In the rows, zero is written as 128.
A single turn carries every row of the set below to another of its rows. Some are shown first; where does it send the rows asked next?
Dov: [155 138 125 149 129 152 146 125  95 132 157 109 118 125]
Kar: [ 86 163 140 119 140 136 118 126 123 130  98 109 143 159]
noson: [148 153 137 137 109 130 156 112 117 119 159 102 112 131]
Fut: [128 138 121 150  97 121 138 131 110 100 103 143 132 167]
Nogen: [101 141 120 153  96 106 159 129 109 109 111 128 135 149]
pav: [156 147 129 145 122 145 153 135 114 130 162 107 105 128]
fonud: [148  97 126 121 114 116 139 150 149 148  90 133 133 124]
nivu: [139 143 137 145 111 132 141 122 134 139 168 102 104 137]
bimin: [ 84 158 128 126 147 137 117 119 131 125 114 128 153 145]
Sova: [115 135  96 114 126 136 150 160 134 178 132 113 119 139]
pugos: [ 93 156 129 115 148 148 104 124 116 134  98 104 143 144]
damug: [130 141 143 123 137 157 133 171 130 115 113  84 101 116]
ziv: [149  94 117 114 114 137 146 153 143 133  83 127 128 127]
ret: [147 151 125 144 113 123 150 130 108 132 167 102 114 125]
rizi: [149  96 130 103 102 123 128 151 136 124  87 118 129 132]
sabe: [154 148 135 147 120 141 158 122 108 150 153  95 111 127]
sevub: [147  95 128 115 110 122 145 149 134 129  77 124 140 141]
zamu: [ 76 160 133 116 137 135 115 129 122 137 115 110 149 142]
Zaga: [145  94 138 104  99 136 152 139 141 130  90 114 141 143]
Bomil: [ 96 173 133 110 143 143 108 137 113 129 114  94 141 140]
potu: [108 134 104 108 135 118 164 135 125 175 133 111 144 139]
fov: [170 111 119 119 123 126 132 153 137 136  85 124 144 129]
Kef: [137 146 131 113 149 147 140 165 120  97  97  94 109 142]
furo: [ 87 159 148 121 142 127 106 142 130 137 119 122 153 141]
Gez: [134  96 123 121 118 122 143 145 147 156  83 124 140 145]
Galo: [151 139 130 144 108 133 160 122 114 109 154 122 106 126]
gik: [ 83 153 138 109 135 139 124 108 109 127  96 113 143 133]

furo moves to Dov
potu moves to damug
And these:
pav moves to sevub
bimin moves to sabe
Gez moves to Bomil
ziv moves to Kar
Kef moves to Nogen
fov moves to gik
fonud moves to pugos

A single turn carries every row of the set below to another of its rows. Some are shown first; where does it send the rows asked next?
nat: [150 106 131 156 109 121 101 103 150 138 135 148  77 112 130]
marot: [136 129  91 157 128 111 129 123 125 127 112 114 137 154 135]
peka: [160 110 140 153 126  98 117 100 141 139 121 135  79 111 135]
sada: [120 110 157 128 104 113 150 102  88 105 140 127 111  86 128]
Peko: [122 139 150 111  96 142 148 132 154 127 133 118 148 148 123]
romip: [154 140 153 142  97 122 119  72 129 154 154 144 141 123 143]
Kivof: [111 101 162 109 109 131 137 107  93 123 136 136 104  98 150]
bek: [138 139  96 159 124 125 130 120 131 121 114 114 146 156 129]
tev: [161 125 133 149 127 103 117 112 142 134 107 126  81 119 147]
sekiz: [121 105 165 134 109 116 150  99  98 124 154 131 111  82 139]
dofam: [105 144 126 127 111 116 114 139 117  92 145 122 111 117  98]
sog: [162 129 142 151  99 134 116  74 121 145 157 146 150 126 126]
sedi: [117 144 140 114 108 141 155 138 142 129 134 122 150 150 124]
zetod: [148 138 141 148  88 146 106  89 117 128 166 150 139 131 151]
Zepel: [115 103 154 115 105 111 148  91 103 130 125 115 129  84 128]
Kopul: [135 129 140 143 131 113 102 113 151 144 119 120  82  98 139]
rodu: [144 127 134 146  95 130 129  86 117 146 174 145 161 122 123]
Sirug: [115 138 140 123 102 140 156 143 150 126 132 130 153 144 121]
Vulu: [150 150 153 149  83 137 121  84 135 142 154 146 145 125 138]
rubam: [112 135 151 116 102 147 151 133 138 117 129 120 158 139 116]
rezek: [110 133 125 132 132 127 114 139 118  89 132 120 107 126  98]
futer: [131 140  88 149 131 113 134 128 122 120 118 118 139 151 133]
gunu: [163 111 142 127 117 118 105 117 145 130 115 136  81 134 148]
lufi: [115 135 151 118  98 144 147 135 149 133 134 128 158 144 123]
Bani: [129  84 148 132  98 123 155 110  91 105 136 131 113 104 146]
Vir: [152  92 134 142 127 114 101 111 150 135 132 128  81 109 133]
Leli: [155 118 131 143  98 131 103  74 131 150 160 136 149 125 140]
Zezoz: [148 119 129 133  88 124 118  65 110 148 149 146 145 123 142]
nupug: [144 109 127 161 120 124 104 111 136 134 122 147  74 122 146]
Zemap: [138 127  91 157 122 112 142 121 125 118 116 107 132 153 133]
suma: [119 143 145 118  86 130 149 138 152 129 128 121 154 137 123]
vodep: [121  85 155 119 109 128 142 104 106 128 155 119 126  87 145]
seni: [163 111 143 152 137 120 109 117 147 138 129 135  79 112 133]
fataf: [160 124 127 145 134 113 102 120 157 152 138 136  91 125 130]
Geza: [102 128 127 129 122 124 112 136 111  91 144 127 110 122  93]
Nimo: [135 138  90 159 114 104 132 127 128 120 115 111 135 143 134]
Rurok: [136 135  92 149 127 114 140 122 123 118 121 118 135 160 119]
Faf: [106 138 126 130 118 129 116 133 113  87 154 121 109 125  97]
Lolet: [132  97 162 118 122 123 152 106  93 126 144 122 122  90 139]
geb: [119  99 155 115 112 127 145 113 110 136 142 127 104  86 159]
Sal: [107 137 123 123 121 122 119 137 118  92 141 133 115 130  89]
lud: [106 137 125 133 124 130 129 141 121  93 149 128 109 132  94]
sipi: [138 136 133 169  88 128 115  73 136 148 148 137 146 112 123]
semun: [146 119 140 142  81 136 122  73 119 146 137 156 145 138 142]
gofur: [125  89 146 112 125 107 156 122 102 128 141 121 111  91 127]

Sal moves to futer
peka moves to romip
rubam moves to rezek
And these:
dofam moves to Nimo
lud moves to Rurok
rodu moves to gofur
Zepel moves to Kopul
Geza moves to marot
Zezoz moves to geb
Bani moves to gunu
nupug moves to semun
Lolet moves to seni
tev moves to Vulu
Leli moves to vodep
Faf moves to Zemap

